Families of rows that turns and mirrors carry onto each other, the same ones carrying the whole set onto itself: the rest of each named row's family, in list order
5 families of 8 rows
puzos: [ -8   6  17  -5   1  -5   9   3 -14  13 -30 -25 -34  -4  28]
doni: [  1  -6   0  26  10  12 -25  -7   8  14 -27 -22 -23 -20   5]
kadeg: [ -1 -20  23  11   7  -6  17   1 -23  26  12  -4 -19   6  16]
Gufu: [  6  16   5  10 -15  15  16 -12 -14  26  22   1   6   5  -6]
tonek: [ -7  26  -7   7   3  16   8  18   4   1 -41  -9   4   3   8]
vavib: [ 19   5  -1  11   8  -2  17  18  -8  10 -18   7  30   8  12]
tave: [ 17 -11  -2   1  12 -13 -22  -9  -4  20  16 -23  -3   3  -3]
sazo: [  1 -21  23  16   8 -11  15  10 -23  27   8  -5 -11   1  20]
mor: [ -2  24  -2   4 -28  25  -7 -11 -12  30 -17  -1   8 -17  14]
Buzok: [ -7  30  -4   8   6  13  10  24  -4  -5 -24 -16  12  -5  13]
Dur: [ -8  -7  18 -11  -6   0   5   6 -19  15 -16 -26 -30 -12  33]
takiv: [ 12  16   1   5 -13  14  10 -18  -8  29  19  -2  12   9  -5]
Pek: [-12  -6   7  -8  -5   2   6  -3 -10  12 -27 -23 -33  -4  35]
zarot: [ -1  20  -4   9 -26  28  -4 -16  -3  29 -30  -1   0  -8  22]
Vez: [ -9  28  -9   9   1   8   7  20  -4  -5 -37 -12   4   1  16]
kidi: [ -8  -6  21  -4  -1   2   6  -6 -11  10 -33 -21 -33  -7  28]
zed: [12  3 -9 12  7  4 11 22 -6 15  1  4 30 12 17]
kap: [  9   1  -3  14   6  -4  13  22 -10  11  -5   8  30  14  13]
pabe: [  0  -8   4  16   7   5 -28 -10   2   8 -33 -22 -22 -18   0]
pemaz: [ 22 -19   0   4  14 -14 -23  -4   1  17   9 -17   0   1   0]
miga: [ -8  22 -12  13   1  17  11  17   6  -7 -33 -18   2   1  12]
peg: [ -6  29  -7  16   5   9   2  19  -3  -6 -36  -8   1  -1   5]
bimes: [ -9   0  18  -3  -5   0   5  -1 -15  18 -28 -19 -35  -9  34]
rosu: [ -8 -31  16  15   6  -3  17   2 -18  22   8  -2 -15   5  15]
luf: [  2  -1  -3  18   6   3 -29  -1   3   9 -28 -25 -23 -21  -1]
ded: [  0  23  -1   2 -27  27   3 -11   1  30 -32  -2  -1  -9   8]
Fati: [ 18 -21  -2   7  15  -7 -22 -10  -6  14  14 -21  -1   0   7]
zovu: [  8  20  -5   2 -11  17  14 -21 -15  27   6   2   7  10 -11]
gogir: [13 -7 -3 12  2  2 12 18  2 11 -7  4 33 12 16]
fab: [  4  -2   0  20   1   1 -30  -6  -1  19 -32 -19 -20 -23  -1]
mabib: [  3 -25  21  10   5  -6  21   2 -26  23  -2  -5 -25   1   9]
magu: [ 27 -14   2   1  20 -10 -25 -10  -4  18  -2 -18  -9   5   0]
lupat: [  2  -4   5  21  13   8 -35   2  -4  14 -17 -24 -19 -21   2]
Sorez: [16  5 -4  8  6 -6  2 20 -7  9 -2  6 32 12 17]
Lov: [  1  12  -1   7  -9  22  12 -18  -6  26  18   0   9  18  -3]
Dolol: [  8  13  -7   6 -13  21  14 -10  -9  30  21  -1  12   8   0]
gitos: [ 20 -18   3   1  17  -5 -19 -13   8  17  10 -20  -1   7   7]
supo: [  3  27   0  11 -28  25  -2 -15  -3  28 -27  -6  -2 -16  10]
vama: [  1 -26  19  14   9  -3  15   0 -24  19  14 -10 -15   1  22]
vum: [  6  26   3   0 -32  18   2 -14  -6  26 -29  -3  -4 -13  16]

Which other rows belong to the same family as kap? kadeg, takiv, Vez, pemaz, bimes, luf, supo
Which other rows belong to the same family as Buzok? vavib, mor, Dur, zovu, mabib, magu, lupat
Which other rows belong to the same family as vama? tonek, kidi, zed, pabe, ded, Fati, Dolol

